One turning vector, and how many steps it has turned:
The counts run from 0 to 408.
[  0  17  -2   0  -2  13  14   3  -5 -18   4  -5 -12  -3   9   1  -7  11
   5 -10   2 -19  -4  -7   0   5  -6 -10   1  -1   8  -8   7   8   5  -7
   2 -10   7  21   7  -4 -17  -4  17 -20  -3  -7  -9   1  16  -2  -2   8
   4   6  -1   5  -1   2  10   3   5  14  -5   4  -5 -21  -1  12   3  -6] => 176
[  3   9   3  -6   1  12  19  -3   7 -13   3   6  -2  -2   9 -12  -8  -2
  -5  -6   5  -7   1  -6   6  -5   6 -21   4   1   0  -3  10  13   2   3
   2 -13   5  13   0  -1 -12  -1  17 -28  -3  -8   0  -1  16   2   2   5
  10  11  -5   7  -6   4  16  -1  19   5  -7  -2   0  -7 -14  13   3   0] => 152
[  0  13   1 -12   0  19   8  -6  -7 -13  -4   2  -5   0   6  -4  -5  -3
   4   1  -4  -9  -1   1  12  -4  -1 -13  -3   6   4 -10   6   5   3   0
   5 -10  10  10  -2   0 -17   1  17 -27 -14  -3  -9  -3  12   7   7   3
   4  12  -6  12  -2  -2  12  -2  24  -1   3   4  -4 -18  -4  -3  -4   8] => 218
[  2   5  -3  -4  -8  11  14  -2   4 -18   5   4   0  -1  12   0  -5  -1
  -6  -1  -1 -13  -6  -7   9  -2  -7 -11   7   6   7  -9   9  10   6   1
   5 -17   1  19   3  -4 -18  -3  16 -21  -3  -8  -3  -3  23   3   3   2
   6  11  -7   7   0  -2   2  -1  12   5 -11   3  -6 -14  -8   6   0   2] => 167
[ -1  16  -3  -2  -3   3  17   0   9  -7  -2  -2 -18   1   8  -8   4   3
   2  -2   2  -8  -4  -4   2   2  -2 -15  -2  -1   4   1   2  16  12  -2
   5 -10   8  18   3  -3 -16  -1  27 -31  -8  -5  -2  -5   7   7  -2  11
  16   7  -2   4  -6   4   9   6   7   2   2   3 -12  -7  -5   6  11   3] => 368
[  8  10  -9  -5  -2  13   9   0   1 -20  -9   6  -7 -18   6   0  -9   1
   2   1   0 -12  -6  -4   9   2  -5 -11  -3   5   4  -3  12  14 -10   2
  14  -9 -11   9   0   2 -14   4   8 -27  -3 -16  -9   1  11  -3  -4   2
   1  12  -6   1   1  -2   8  -1  14  11 -14   9 -10   1  -5  10   3   9] => 387
[-10  14  -3  -2  -1  17   5   5  -7  -3   1   2 -16 -10   3  -4  -3   9
  -1  -2   0 -15  -3 -12   2   8   0  -6  -1   4   5   6   2  10   4  -4
   7  -2   2  13   9   6 -11   0  16 -27 -11  -9 -11   1  13  18  -3   8
  -2  12  -8   5  -3  11   9   0  16  13   8   4 -10 -15   0   9   2  11] => 213
[  2   3   1  -2  -7  12  12   6  -1  -8   0   5  -4  -7   4   0 -18  -2
   3   4   3  -8  -4   6   8  11  -4 -11   2  11   8  -4  15  18  -5   8
  16 -13   3   8  -4 -12 -16  -1   6 -25   0 -12  -4  -7  17  11  -9   2
   3   8  -1   8   3  -1  -3   1   7  10 -19   6  -7  -3  -7  10  -2  -2] => 314
[ 11   5  -2  -1   6   3   8   2  11 -12  -5  14 -13 -10   2   3  -7   1
  -3   0   6  -6  -6  -5  10   3   1 -14  -6   3   8   0   9  12 -10   8
  12 -11  -3  -1   0   1 -14  10  11 -25  -8 -16 -10   2   7  -4   0   3
   8   6   2   5  -6  -8   1   5  21   8 -10   5 -19   2  -8  12   5  13] => 121
[  2   1  -1   3   4   7   7  12   5  -8  -3  12 -11 -11   5   0 -13  -1
  -2  -3   2 -14  -7  -9   5  10  -4  -6   2   7   7   5   5  17  -6   5
  13 -11   1   5   9   0 -12   8  14 -24   0  -2  -4  -4  16   4   0   3
   4  10  -4   8   0  -3  -1   2  14  17 -13   4 -19  -6 -14  17   3   5] => 123
[  0  14  -3   1  -2   7  10   0   7 -18   1  -2 -15   0   9   3   5  11
  -4  -6   2 -13  -7  -9   4   2  -7 -17  -2  -1   7  -5   6   4  12  -8
   6 -13   6  19   4  -3 -17  -7  26 -20  -8 -12  -9   0  12  -2  -1   7
  12   8   0   6  -4   3   2   4   9   4  -2   5 -12 -16   0  11   5   5] => 169
[ -5   5   3   3  -2  14   8   8   8   3   3   8 -13 -11  -1   5  -9   5
  -6   5  12  -6   4   1   1  14   0  -4  -3   5   7   8   4  10  -4  11
   1 -10  13   0  -4  -7 -20   9  16 -20 -19 -11  -4  -7  14  20  -6   2
   5   9   7   7  -7  10   0  -4   3  13   2   4 -16  -9   2   5  -2  12] => 281
[  1   9  -1  -6  -3  21  12   5  -2 -12 -16  -5   0  -2   7   1  -8  -7
  -1   5  -2  -6  -1   3  11   1  -5  -4  -4  11   2  -7   4  11  -1   2
   8 -16   8  14  -3  -3 -23   3  18 -21 -12  -1  -6  -7  15  17  -3   3
   8  10  -4   7  -5   2  11 -13  14   5  -9   8  -1 -13  -4   1  -3  -3] => 233
[  4   7   2  -9  -1  19   5  -3   0 -10  -2   1  -4  -7   5   4  -2   3
  -3  -1  -1 -10   1  -8   5  -2  -2 -11  -6   2  10   0   4   7  -5   4
  -6 -15   8  11  -7   7 -22  10   7 -19 -20  -8 -12   9  14   1  10   0
   1  10   0  14  -9   0  16  -2  18   3   3  13  -8 -16  -3  -2   0  14] => 209
[ -1  10   6  -6   3  15   9   4  -6  -9  -6   0  -4   1   5  -6 -10  -1
  -1  -2  -2  -6   4   0   8   4  -3 -11  -3   6   4   3   8   7   3   0
  15  -8  13  11   2   7 -20  -4  17 -20 -11 -10 -11   0   6  18  -3   4
  12  11  -3  13 -10   9   6  -5  24   0  -5   1  -4 -17 -11   3  -2   5] => 12
[  4   5   1  -8   6   2  11   0   3 -14   5  14 -11  -8   6  -5 -15   4
  -3  -5   5 -13  -2  -5  11   2  -1 -17  -3   1   7  -2  10  13  -6   7
  13  -8  -2  -1   3   1 -10   6   7 -31  -3 -15  -8   1   7  -2   4   3
   4  11  -6  11  -2  -3   0   8  22   9  -5   1 -18  -5  -9   6   2  15] => 129
[  3  12  -3  -6  -5  13  11  -1  -5 -13  -4  -1 -12  -9  13   6 -12   1
   3  -2  -4 -13 -16  -7   8   5  -6   0   0   6   5  -8   8  10  -1  -2
   4 -12   6  13   6  -5 -16   8  16 -26   3  -3 -12  -5  17   8   0   2
   9  10  -3   8   7  -7   7  -5   6  14 -12   7  -9 -14  -9   6   2   1] => 182
[  8   6   7 -10   8   4  15   0  -1 -10   2   8  -6  -9   1 -12 -10   1
   3  -8   5 -12   1  -2  10   1   0 -18  -2   0   7   0   8  13  -7   7
   3 -15   8   2   2   5 -14   7   7 -28 -15  -8  -7   4   6  -2   7   0
  10   9   0  10  -5  -2   9   5  21   6  -3   4 -13 -10 -13   6   3  11] => 136
[ -4   8   1   5   1  16  13   3   5   2   9   8 -16 -12   5   3  -9   9
  -2  -2   8 -10  -6 -10  -5  12   1 -11  -2   2  12   4   7  20  -4   4
   1  -5   3   8   5  -6  -8   9  14 -32  -4  -3  -2  -3  19   2  -1   7
  -6   3   1   7   4   1   2   8   2  17   3   8 -12  -7  -2  15   2   6] => 339
[  0   9  -4   3   3  12  13   9  14 -10   3   4 -17  -7   7   8 -13   6
  -8  -2  11  -8  -2  -6  -2   3   0  -7  -1   5  12  -4   6  17  -1   5
   7 -13   1  10   3  -9 -12   3  24 -29   0  -6   4  -6  22  -4  -1   7
   0   0   1   3  -1  -4   5   5   5  15  -9   2 -14 -10   0  13   1  -6] => 117
[  6   7   6  -6   8  10  12  -3   5 -10  -1  12  -5  -2   5  -3 -10  -1
   1  -1   2  -4  -6  -4  10   0   3 -22  -9   0   9  -4  11  15  -3   5
   7 -12   6   2  -1   0 -12  11  17 -34  -9  -4  -8  -1   8  -4   8   3
   3   8   1  17  -3  -8   5   9  22   3  -4   6 -12  -2 -10   9  -1   6] => 343
[ -1  13  -6  -1   1  11   7  10  -4 -12  -1   1 -17 -16   8   3 -13   6
   2  -7   0 -19  -6 -12   3   9 -11   0  -1   4  10   0  -1  14  -3   1
   6 -13   0  15  10   4 -16   7  13 -21  -2  -2  -2  -2  16   5  -2   2
   5   7  -4   4   0   4   5  -5   3  19 -11   5 -17 -13  -4  10   1   0] => 397
[  0   9   7   2   5  12  10   1   1   2   1   1 -17  -1   2   8  -9   7
   5   2   9  -5   7  -1  -2  10  -1 -10 -12   3  12   1   6  13  -7  10
  -3 -14  16   7  -6  -4 -18  13  11 -24 -17  -6 -11  -1   3   9  -1   5
   6  -5  11  11 -10  -3   9   4   5  10   2   8 -11 -14   0   0   4   4] => 60
[  1  13  -4   6  -2   7  12   7   8 -11   1   0 -13 -10   3  -7   6   9
  -5  -6   3  -9  -4  -8   3   7  -1 -19  -1  -2   5   4   7   9   7  -7
   7 -10   2  18   5   3 -14  -6  20 -19  -7 -16  -6   4  10   1  -6   6
   8   9  -1   0  -5  11   7   1  11   6  -2   4 -10  -7  -4  18   6   6] => 162
[  0  10  -1 -11  -3  11  18  -4   4 -12   3   4  -4   3  11 -10  -7  -5
   0   3   0  -9  -2  -1   6  -2  -7 -14   3   6   3  -7   6  17   7   7
   1 -16   6  14  -2  -6 -17   1  16 -35  -6  -3   5  -6  18   8   2   5
  12   9  -6   7  -4  -2   7   2   9   1  -8   4  -5  -7  -9   2   5   1] => 366
[  2  15  -2  -3   5  12  10   5   2 -16   4  -5 -19 -17   7   3 -11  17
   0  -7   8 -17   4  -6  -2   6  -8 -10  -9  -2  12  -7   0   9  -8   3
  -3 -17   1  17   3   2 -17   4  11 -18 -11  -9  -3   5  12  -4  -1   1
   5   4   3   1  -3   1  13   1   0  12  -1   8 -13 -18   2   4   2   2] => 399
[  0  -1   3  -2 -10  15  15  -1   4  -2   6  11  -3  -7   1   0  -5  -1
  -5   8  10  -6   7   8   6   9   4  -9   3   9   8  -2  15  15  -6  13
   0 -12  10   0 -10 -10 -22   3   7 -23 -19 -15  -3  -2  18  12  -1   4
  -4   9   3   6  -6   3   6   4  10   7   2   4  -5  -9  -1   0  -2  12] => 290
[  1   5  -2   0  -6  23   6   6  -6  -8  -7   4  -4  -5   6  11 -19  -1
   2   5   1  -7  -3   1   7   7  -4  -6  -2  14   9  -3  18  15  -9   5
  17  -6   2   8  -1  -8 -19   2   7 -20  -3 -10 -11  -4  19  11  -6   5
  -7   8  -3  10   0  -6   2   1  15  12 -14   7  -4  -9  -2   8  -6   2] => 41
[  0   7   2  -5   1   7  15   3   2 -15  -1   5  -5   1   4  -6 -14  -5
   5   4   5 -10   6   8  10   5  -7 -12   0   8   7 -11   9  18   6   7
  11 -16   5  10  -2 -12 -20  -4  18 -28  -9  -6   3 -12  13   7   1   5
   8   3  -1   7  -5  -2  -1   7  11   5  -6   3 -11 -10  -6   1  -3   0] => 93
[  0  13   0  -8   2   8  17  -2   6 -13   1   3 -10   4   9  -9  -3  -2
   0   0   2  -8  -2  -3   3  -3  -5 -15  -1   2   3  -4   3  16  12   3
   5 -14   6  18   3  -6 -15  -1  23 -34  -6  -3   1  -8  12   7   1   8
  14   7  -3   6  -4   2   7   4   9   3  -4   5  -8 -10  -9   5   8   0] => 367
[ -2  14  -6  -3  -8  19   9  -3   4  -7 -12  -2 -11 -16  -1   6  -2   5
  -1   9   5  -3  -3   1   9   7   3 -10  -6   3   0  -1   8   8  -5   2
   4  -7   2  10  -7  -6 -19   4  15 -21 -15 -19 -16  -5   9  16 -13   3
   4  16   1   3   0   8   6  -9   4   8   5   8  -8  -3   9   0  -1   9] => 230
[ -1   9   0  -9   3   8   3  -3  -5  -6   1   8 -16  -3   3   4 -19   4
   5   7   4  -2  -1   1   8   7  -2 -11  -9   7   7   0  14  12 -10  13
  17  -5   7   2  -5  -3 -16   6   3 -31  -6 -17 -14   0   2  13  -4   5
   6   5  -3  15  -2  -5   3   7  17  10  -4   5 -11  -3  -6  -4   0  10] => 55
[  0   8   5   1   7  11   9   4   0   1  -3  12 -13  -6   4  -4  -9   1
   3  -4   0  -8  -9 -13   5   8   3 -15  -4  -1   8   9   3  16   5  -2
  13  -4   4   5   9   2  -9   7  19 -32  -5   1  -7  -2   8   6   1   7
   3   8  -4  12   1   0  -1   7  16  10  -2   4 -14  -2 -12  19   1   7] => 345
[ -7   8   4  -7   9  11   6   4   0  -7  -1   9 -12   3   4  -3 -17   2
  -6   0   8  -2   4  -1   5   6   3 -11  -5   8   5  -2   9  11  -2   9
  18  -3   9   2   2   0 -12   0  19 -29  -4 -13  -5  -6   4  20  -4   8
   7   9  -6  15  -6   8   1   1  24   8   0  -4 -11 -10  -7   3  -1   5] => 278
[ -5  11   1   3   2  19   6   9  -2  -8   0   0 -11   5   8  16 -16   7
   2   0   5  -4  -1   0   0  10  -4  -8  -8   9  14  -6  10   8   3  -1
  13 -11   9  15   2 -10 -18  -4  20 -19  -2  -6  -8  -7  15   7  -4   5
  -2  -2   2  12  -5   1   0   6  11  12  -4   5  -7 -17   5   7  -6  -6] => 43
[ -3  11  -3   2   1  19   6  11  -1  -9   0  -6 -15   1   4  12  -6   8
  -1   0   6 -14   6   0   0   7  -6   0  -6  10  13  -5   7  10  -2  -1
   8  -8   7  15   3  -5 -23  -4  17 -18 -10  -9  -4  -2  15   9  -4  10
  -3  -3  -3   1 -11   2  11   1  10  20  -3   1  -9 -24   4   3   2  -2] => 250
[  2   0  -1   8 -11  15  15   4   3   0  -5   8  -5 -14  -6  -4   1  -3
   1   6   6  -9   0   8   8  13   2  -9   3   6   7   7  16  18  -7   2
   3  -8   9   1  -4 -10 -24   3   7 -22 -22 -15 -10  -3  13   9  -4   6
  -1   9   7   2  -5   3   3   2  10   9  -1   7 -11  -3  -1   9   1  16] => 297
[  5   6  -1  -5   1   2   9  -5   4  -6   5  11 -14   0   5   0  -9   1
   0   3   4  -3  -3  -2   9   3  -2 -14  -4   7   8  -2  20  13 -10   7
  13  -5   3   1  -3  -3 -15   9   6 -34  -2 -18 -13   3   6   3  -4   6
   8   5   0  11  -6  -7   1  11  13  12 -12   6 -11  -3 -10   3   8  11] => 328
[ -4  19  -4  -1  -4  19   7   0   0  -5 -11  -6 -16 -12   3   3  -3   9
   1   4   3  -5   0  -2   4   7   5 -12  -6   0   0   0   6   6   0  -4
   5  -5   2  11  -1  -4 -16  -2  21 -22 -13 -19 -15  -5   7  16 -13   9
   6  13   0   2  -3  13   7  -3   9   8  10   5  -8  -5   9   3  -1   6] => 229
[ -3  13   4  -5   6   4  15   5  -5  -8   3   9 -13 -12   4 -14 -14   2
   4  -7   5 -16  -2  -8   6   8   2 -13   4   1   2   5   6  15   1   1
  11  -3   5   3  13   4  -8   3  12 -35  -4  -6  -6  -1   8   7   0   7
   9  12  -7   7   2   5   3   5  17  14  -3  -4 -12  -7 -15  11   4   7] => 138
